The rows below fall into families. The same turns and mirrors carry the whole set onto itself and the rows of a family onto each other. For each named row, which other rows are in its family? Write them in the order they are listed.
These 15 rows form 5 families of 3 rows each.
H: [ 36   6  18  23   8 -18  38 -48 -34 -16 -18 -10]
K: [ -2  -4  35  40  -2  14  -8  -9  -8 -11  13 -51]
A: [  7 -45  15  50  20   4  27   9  15  -7  -3  10]
B: [ -3 -42  10  42  15  10  31   6  14   0   2  10]
W: [  2   8  29  50   8  20  -3 -17 -13   4  11 -45]
J: [  1  -5  29  40  -3  12   4 -21 -21  -7  27 -54]
S: [ 40 -18  21  20   9 -11  43 -44 -40 -23 -20 -11]
T: [ 11 -30   5  35  12   1  30   6  16 -11  -2  20]
M: [  6  -2  35  40   4  19  -6 -19 -24  -7  24 -49]
V: [ 37 -15  23  14   6 -16  37 -42 -37 -21 -20  -1]
Q: [  2 -28  18  46  20  -7  25   2  20  -4 -19  15]
E: [ 28 -19  22  14   3 -15  46 -45 -35 -20 -24  -8]
X: [ 33  -4  21  10  -2   0  36 -44 -41 -15 -26 -12]
Y: [ 12  -8  33  47   5  18   0 -16 -22  -9  19 -55]
P: [  2 -41  20  44  19   4  19   9  15  -3  -2  15]

Which other rows belong to the same family as Q? H, W
Which other rows belong to the same family as T? K, X
Which other rows belong to the same family as E? B, J

The rows below fall into families. The same turns and mirrors carry the whole set onto itself and the rows of a family onto each other. For each named row, which other rows are in its family? Write them in the order they are listed.
These 32 rows form 4 families of 8 rows each.
pupe: [ -5  18   3  10  -7  26 -20   5   8 -21 -27  40  13  19]
vib: [ 18  19   0   8 -15   2 -12   6  29  -6 -26  47   2  -3]
fizu: [-22  13  -3  20 -11  28  -8  15  25 -12 -35  27   5  10]
Dore: [ 11 -30  -9  14 -12 -10 -13  12  26  10  46  16  21  -6]
Gaz: [ -5 -22 -30 -24   6  25 -18  -3 -25  -2   3  -9   5   1]
sumag: [ 24 -33 -37   0  18  19 -15   4  -8 -11 -12   2   0   6]
sogu: [-12 -13  20  -8  28  30  11   3  -1  29  -3  24   0 -29]
fifi: [ 12  26  -3   8 -14   8  -8   8  10 -10 -20  55  14  -6]
binel: [-13  12   6  16 -10  23   5  14  15 -20 -34  28  11  20]
Mef: [ 12 -38 -37  -3   9  24 -22   7  -8  -2  -5   1  -2  13]
suk: [ 11  16  10   9 -11   5 -20  10  17  -9 -29  54   3  -6]
zused: [-16 -17 -26 -22  12  14 -11   8 -24 -12   7 -19  11  -6]
tudu: [-25  -4  19 -10 -11  19  40   6  13  18   9  14  -5 -18]
rerug: [-20 -14  16 -11  20  33  23   0  12  20   2  12  -7 -32]
vugip: [-19 -23 -28 -17  15   4 -16  -3 -18 -15  -3 -17   7  -8]
nem: [-14  -4  17 -17  21  26   9   7   0  24   4  35  -8 -34]
nuf: [ -9 -19  -5  24 -16 -22 -12  -5  23 -32  33  18   2  -3]
vutom: [-12  -7  22 -15  -7  22  27  -3   0  17  24  27  -9 -28]
Pusog: [  4 -19  -1  26 -14 -13 -14  -4  23 -23  44  29  14   0]
Zim: [  3 -26  -5  10  -9 -15 -16   1  32  20  41  12  21 -12]
Kege: [-18  19  -3  10  -2  27  -5  15  14 -26 -27  31   6  22]
Mirek: [-14  -4  17  -1 -12  24  39  18  10  12   7  14  -2 -34]
voda: [ 15 -36 -36   7   3  22 -15  -1 -24  -6  -5   4   8   7]
Vin: [ -6 -17  -9  18  -7 -30  -7  -3  23 -32  32  15  15 -13]
sobaz: [-19  -4  28  -7 -18  14  32   7   2  12  14  15  -6 -25]
Vuk: [ 10  18   5  14 -20   8 -11   8  32 -18 -32  31  15   1]
badi: [ -3 -19  -1  12  -4 -14  -7   2  40  -1  42   7  25 -21]
binir: [-23  -8  15  -4  16  28  10  -8  -9  28   1  37  -8 -29]
vefes: [ 10 -29 -33  -6  11  21 -18  -3  -6 -19 -21 -13  -2  -2]
rupu: [ -8 -25  -5  34 -10 -21 -16   1  24 -27  27  11  11 -22]
digo: [ -2 -20 -22  15 -11  -8 -11  -1  24  14  49  21  20  -3]
gem: [-14 -16 -43 -17  11  11 -14   8  -8 -14   0 -19   6 -19]

Which other rows belong to the same family as sumag? vib, sogu, zused, nuf, Zim, Kege, sobaz
Which other rows belong to the same family as Pusog? pupe, Gaz, rerug, vutom, Vuk, badi, vefes

